(in the rows, 128 means zero)
Turns in one plane each, and the order they were made in; the first pair answered
turn j96:
[100 153 128 128 133 148 109 107 120  90 121 151 172 128] |-> [ 99 163 135 148 147 130 133 104 119  78 126 121 154 139]
[116 107 103 125 131 139 129 142 142 107 155 128 127 112] |-> [108 103 111 125 133 141 124 144 144  98 148 122 130 120]
[ 81 106 116 168 204 142  81 158 139  79 113 100 132 169] |-> [127 129  74 202 203 122 152 131 143 100 151  82  95 116]
turn j727:
[108 128 136 115 152 125 140 103 117 106 176 121 154 162] |-> [108 123 128 106 148 132 133  99 112 114 180 142 162 153]
[130 162 151 128 101 105 152 106 112 128 120 112 103 145] |-> [114 160 137 142 125 108 149 111 117 114 134 106 100 155]
[119 136 149 107 114 137 117 100 121  99  94 117 110 174] |-> [103 136 138 112 132 137 113 110 123  92 104 122 105 178]
[135 141 151 161 168 115 131 133 144 117 107  89 113 143] |-> [113 140 131 164 181 126 122 143 143 105 134 107 128 136]
turn j121:
[173  71 151 134 132 104 139 118 149 139 104 105 117 154] |-> [179  59 126 132 137 113 133 126 156 161 124 127 126 127]
[143 168 101 101 125 113 165 129 127 150 164 118 158 157] |-> [136 165 126  93 121 110 159 132 127 141 142 107 166 182]
[144 124 176 132 119 117 130 130 135 115  86  96 129 163] |-> [157  86 148 121 132 142  97 152 153 147 104 140 160 129]
Pairs:
(two turns a pair)
[139 133 155 135 124  97 149  87 116 107 106 107  97 144] |-> [140 142 108 141 127 107 155  92 115 123 147 138 103  97]
j727, j96
[114 130 169 150 154 121 139 129 140 108 100  65 107 192] |-> [161 121  95 111  83 141 127 104 134 187 150 158 139  69]
j96, j96
[124 127 118 117 140 110 123 127 109 115  95 113 145 164] |-> [131 115 110 125 165 116 127 138 124 124 102 114 145 158]
j121, j96
[194  78 175 145 129 115 131 141 163 127  94  88 130 173] |-> [190  98 135 176 161 111 170 142 166 119 130  75 105 153]
j96, j727
[ 94 146 104 146 165 112 173 141 130 104 154  92  94 140] |-> [ 70 115 112 127 174 134 120 165 139 100 142 123 132 155]
j121, j727
[170 107 203  99  85 130 129 130 116 149  56  99 137 153] |-> [192 140 151 150 121 112 204 118 125 149 102  71  93 123]
j727, j96
[123 129 147 117  79 115 112 113  88 111 100 134 148 162] |-> [109 130 145 136 106 110 121 120  98  92 105 112 134 178]
j727, j727
[125  82 142 103 123 138  96 158 178 176  87 116 128 106] |-> [138  97 152 123 146 116 128 156 178 164  83  78 102 125]
j727, j96
[119 146 118 135 163 130  98 137 146 109 126 157 134  95] |-> [153 140 139 121 126 124 101 120 146 136 107 153 138  87]
j727, j727
[160  39 150 147 168 123 114 136 157 151  85  72 163 155] |-> [173  59 107 179 193 111 161 130 157 154 123  70 138 127]
j727, j96
[136 157 111 166 158 119 151 125 142 120 156 116  98 116] |-> [103 146 126 162 169 133 120 146 139  96 144 124 111 143]
j121, j727
[129  96 139 110 117  98 121  82 141 110  98 146 133 165] |-> [139 114 119 133 135  87 160  72 146 107 111 126 110 153]
j727, j96
[151 167 161 124  98  97 170  98 111 115 109  90 102 126] |-> [157 143 180  97  71 108 133  95 107 129  95 115 131 120]
j96, j121
[116  92 164 137 159 125  74 125 164 147 133 149 146 139] |-> [105 113 147 166 188 120  95 127 168 128 154 129 125 142]
j96, j727
[ 47 108 172 130 193 116 109 161 126  48 149  88 123 192] |-> [ 97 110 195 142 197  92 159 144 140  65 130  50  94 193]
j96, j121
[146 130 103 169 151 109 149 140 158 123 139  79 103 141] |-> [134 100  99 119 110 142  82 146 151 145 135 150 161 117]
j96, j96
[ 95 157 191 101 104  85 154  83 160 124 108  95 108 141] |-> [ 98 105 201  91 136 106 108 119 182 140  93 113 138 153]
j121, j727
[178  82 120 123 164 139 122 150 162 169 129 122 140 108] |-> [168 139 141 142 141 106 177 106 132 131 125  73  97 135]
j121, j121
[142 136 102 142 130 120 154 119 132 138 150 125 119  98] |-> [100 112 139 117 134 133  98 139 129 117 119 132 149 144]
j96, j96
[148 113 113 154 107 121 195 108 117 135 125 118  70 159] |-> [121  84 122  99  75 155 108 125 109 144 109 175 129 160]
j96, j96
[132 138  61 143 120 138 142  75 110 111 177 126  94 113] |-> [147 114  95 100  72 148  93  70 106 139 139 149 127 114]
j96, j727
[134  73 121 128 172 124 116 160 156 140 129 118 129 129] |-> [129 126 112 151 158 103 167 119 133 113 147  84  97 127]
j121, j121
[167 122 175 113  80 108 140 103 121 150  84  97 117 144] |-> [152  77 164 114 140 137  97 152 153 151  87 115 142 157]
j727, j121
[122 113 152 112 167 107 132 150 141  91 125 114 118 149] |-> [145 114 148 119 158  92 152 142 142 105 125 105  96 141]
j96, j121
[165 112 141 160 169 112 163 133 148 131 118  83 105 145] |-> [153 115  88 155 168 134 153 138 140 149 167 137 125  92]
j727, j96
[185  92 123 129 123 137 138 136 147 175 115 121 123 109] |-> [177 120 147 135 103 118 164 117 133 149 103  88 100 133]
j121, j121
[106 128 116 107 128 155  81 147 125 135 155 168 162 108] |-> [113 157 130 158 173 124 152 144 128  99 152  90 104 142]
j96, j96
[164 127  89 166 146 120 176 133 142 140 167 111  93  73] |-> [146  90 188 137 151 122 119 160 158 113  86  83 109 165]
j121, j121
[112 154 116 143 138 142 156 123  79 156 130 127 107  83] |-> [ 82 157 146 144 151 131 144 130  78 128 114 105 104 126]
j121, j727
[107 120 168 135 150 118 110 145 132 111 101 105 133 157] |-> [135 114 168 146 160 113 131 145 141 127 102  93 123 151]
j96, j121
[118 138 125 136 133 122 143 115 119  94 134 109 121 140] |-> [127 104 120 124 147 140 108 137 142 117 129 141 151 130]
j121, j121
[150 114 153 108 115 102 147 110 139 150  98 122 122 149] |-> [151 107 147 121 140 106 148 121 153 149 105 119 125 143]
j121, j727
[134 168 119 151 128  95 184 123 126 114 139  91  94 130] |-> [167 149 125 147 131  95 184 127 139 141 124  86  93 120]
j121, j96
[112 147 102 141 109 130 132 113 122 128 148 145 134 102] |-> [ 89 144 132 136 125 128 114 126 119  98 125 127 132 148]
j96, j96
[ 90 161  85  95 124 159 143 125  73 120 161 172 141  69] |-> [ 79 142 140  66  97 161  99 127  74 116 115 174 159 106]
j96, j727
[135 132 117 123  89 108 119 120 116 144 152 154 155  86] |-> [114 122 162 113  90 104  89 135 119 124 117 134 159 136]
j96, j727
[ 69 147 102 123 142 141 122 140 117  75 164 135 104 138] |-> [ 72 134 109 100 119 149  93 142 118  89 151 163 128 131]
j121, j727
[135 137 170 132 134 140 130 165 136 141 100  96 151 148] |-> [135 127 148 135 155 145 126 176 144 156 117 110 152 135]
j121, j96
[109 128 175 121 126 115 122 125 120 102  90  94 122 174] |-> [ 70 126 137 128 149 135 102 145 124  85 127 126 142 161]
j727, j727
[142 146 164  88  78 109 112 108 113 168 115 151 136 123] |-> [113 149 191 113 122  97 119 128 120 121  99 103 120 179]
j96, j727
[195 117 134 137 119 123 153 126 142 173 116 115 117  97] |-> [163 126 121 170 171 119 170 144 150 134 126  91 100 127]
j727, j727
[151 150 133 105 106 123 115 115 127 136 121 124 117 129] |-> [146 130 143 106 124 130 100 126 137 134 113 129 120 139]
j727, j121
[124 172 127 139 106 147 119  98 102 126 123 215 146  97] |-> [104 182 163 171 149 129 138 106 106  80 101 156 116 161]
j96, j96
[145  95 110 119 131 145  99 153 141 157 137 161 144  95] |-> [128 111 143 155 176 123 136 156 150 106 116  99 108 154]
j96, j96
[141 158 157 145 103  92 175  96 118 109 116  77  88 146] |-> [158  70 128 108 141 145  89 156 157 174 117 155 158 104]
j121, j121
